[129 134 127 119 130 127 107 126 149 125 137]
The 3rd entry from the right -> 149
The first entry: 129
Report the entry just right of the smallest entry.
Answer: 126
The second entry from the left: 134

Read these off the table that follows.
1) What is the entry just right of 148?
2) What is the 1st entry in reading order?
3) What is the 2nd entry on the main diagonal?
4) What is the 3rd entry on the diagonal from the top-right corner?
5) What is the last entry, reading row by row?
6) What is the 1st entry on the diagonal from the top-right corner?
7) What is the bottom-left entry?
8) What is the entry directly above 149?
[[131 126 114 132]
 [130 125 115 131]
 [149 144 127 107]
 [137 106 147 123]
 [129 126 123 127]
 [126 129 153 111]
 [131 126 119 130]
 [148 137 119 110]
 [131 126 113 134]
 [126 100 146 116]
 [131 126 116 131]]
1) 137
2) 131
3) 125
4) 144
5) 131
6) 132
7) 131
8) 130

x = [140 157 130 145 140]
The first entry: 140
The third entry from the left: 130
The first entry from the right -> 140

A =
[[128 134 128 107 102]
 [128 148 107 152 154]
 [121 126 139 131 157]
 [133 109 126 148 124]]
The maximum: 157
The entry directly above 139: 107
The fifth entry, reading row by row?
A: 102
The entry directly above 121?
A: 128
The first entry of the largest entry's row?
A: 121
The 3rd entry in reading order: 128
The entry just left of the largest entry?
A: 131
The bottom-right entry?
A: 124

[[132 132 122 131 133 133 134 132]
 [130 133 120 129 137 137 131 135]
 [131 139 116 124 131 141 134 125]
 [132 136 125 133 129 131 146 122]
 [135 139 118 124 127 137 142 120]
 [133 137 120 128 126 134 144 119]
 [133 138 118 126 128 137 139 122]
 [126 136 124 138 137 132 138 129]
 [129 135 117 127 137 141 128 135]
 [130 137 123 133 124 130 156 114]
 [129 137 123 133 126 132 152 117]
 [135 138 120 127 125 134 146 118]
 [131 135 123 132 126 132 146 121]
 [132 133 121 130 133 135 133 133]
 [135 138 119 125 126 135 145 119]
 [126 137 125 138 136 132 139 127]]
Rows and columns are numbered from 0.
The entry at row 2, column 1: 139
Read off the bottom entry of the column that holds the largest entry.
139
Read off the entry in row 1 and column 0.
130
The entry directly above 114 is 135
Read off the entry in row 0 and column 1.
132
The largest entry: 156
Read off the entry at row 0, column 0.
132
Read off the entry at row 0, column 2.
122
The entry just right of 116 is 124
The bottom-right entry is 127
Read off the entry directly below the largest entry.
152
The smallest entry is 114
Read off the entry in row 1 and column 2.
120
The entry in the top-right corner: 132
Read off the entry just left of the largest entry.
130
Read off the top entry of the column that holds the largest entry.
134
Read off the entry directly above the largest entry.
128
Read off the entry at row 2, column 0.
131
The entry in the bottom-left corner: 126
Read off the entry in row 2 and column 2.
116
Read off the entry directly below the smallest entry.
117
